A single turn carries every row of the set below to another of its rows. Some are shown first; where does it send the rows asked next?
vofe: [-0.25 -0.27 -2.05  1.45  0.00 -1.34 -1.63  1.70 -0.97  3.09 -0.49 -0.04]
nur: [ 1.07  2.23 -3.38  1.34  0.17  1.15 -1.44  0.96  0.89  0.30 -0.03 -0.24]
zapaz: [ 0.79  1.69 -3.58  1.11 -0.19  0.85 -1.50  0.74  0.95  0.42  0.51 -0.29]
vava: [-1.28  2.40  0.23  1.77  0.32  0.30 -2.16  1.97  0.25  1.49 -0.42 -1.05]
nileb: [ 2.56  1.50 -1.00  1.40  0.61 -1.24 -0.84  0.75  0.68  1.09 -2.37 -0.57]
nam: [ 0.34  1.45 -2.23  2.04  0.24 -0.16  3.36  1.60  0.65  2.07 -0.32 -0.41]
Damop: [ 0.76  0.24 -1.76  2.26  1.33 -0.67 -1.22  1.74 -0.51  3.26 -1.31 -0.09]
nemet: [-0.50  1.07 -2.32  1.37 -1.06 -0.74  2.99  1.57  0.32  1.89  0.51 -0.40]
Bub: [-0.80  0.48 -0.49  2.00  0.90  0.02 -1.83  1.13  1.19  2.28  0.57 -1.31]
Vesu: [ 0.05  2.88 -1.77  1.93 -0.22 -0.16  3.07  2.19  0.06  1.50 -1.11 -0.33]
tev: [ 1.44  2.39 -0.65  0.72 -0.94 -1.65 -1.16  1.29 -0.29  0.46 -2.35 -0.36]
rira: [ 0.51  2.08 -3.34  0.86 -0.62  0.77 -1.64  0.95  0.51  0.02  0.51 -0.22]
Tugi: [ 0.36  1.69 -1.26  2.04  0.76 -0.58 -1.51  2.30 -1.17  2.62 -2.22  0.08]
kibup: [-0.69  1.25 -1.42  1.31 -0.57 -1.19 -1.78  2.36 -1.56  2.46 -1.38  0.22]
bilu: [ 2.18  2.42 -1.24  1.39 -0.99 -1.35  2.35  1.50 -0.14  0.25  0.16  0.19]
Vidur: [-1.95  2.95  0.22  2.05  0.09  0.33  1.38  1.57  0.05  1.14 -0.30 -0.43]
para: [ 2.09  1.94 -1.31  1.26 -1.33 -1.54  2.30  1.42 -0.24  0.36  0.52  0.21]
geba: [ 2.24  1.65 -1.48  1.39 -0.85 -1.45  2.33  1.30  0.10  0.39  0.60  0.23]
Mafef: [-1.66  1.14 -0.25  1.39 -0.31 -0.24 -2.26  1.39  0.45  1.76  0.64 -1.20]
lodo: [ 1.19  0.71 -1.24  0.17 -1.74 -2.27 -1.22  0.68 -0.06  0.79 -0.84 -0.41]
zutal: [ 2.43  1.98 -1.30  1.58 -0.58 -1.16  2.33  1.36  0.09  0.48  0.27  0.19]
befad: [-0.36  1.83 -0.02  2.37  1.51  0.50 -1.86  1.59  1.07  1.98 -0.53 -1.24]
tomi: [-1.21  2.24 -0.15  2.66  1.57  0.66  1.86  1.14  0.93  1.84 -0.11 -0.61]
zarin: [ 2.17 -0.14 -1.46  0.98 -0.02 -1.94 -0.94  0.23  0.98  1.57 -0.89 -0.65]
rire: [ 0.73  2.58 -3.19  1.18 -0.22  1.15 -1.56  1.17  0.52  0.05 -0.07 -0.21]
Koziv: [-2.51  1.62 -0.22  1.58 -0.70 -0.30  1.39  1.20  0.17  1.53  1.03 -0.44]
Risig: [-1.53  0.81 -0.53  2.19  0.76 -0.03  1.72  0.70  0.97  2.19  1.17 -0.61]
vuka: [-0.81  2.41 -1.79  1.16 -1.48 -0.63  2.81  2.27 -0.38  1.29 -0.31 -0.22]

tev -> nileb
vofe -> kibup
rira -> rire
Where do these go?
Vidur -> tomi
nemet -> vuka
para -> bilu
Bub -> Mafef

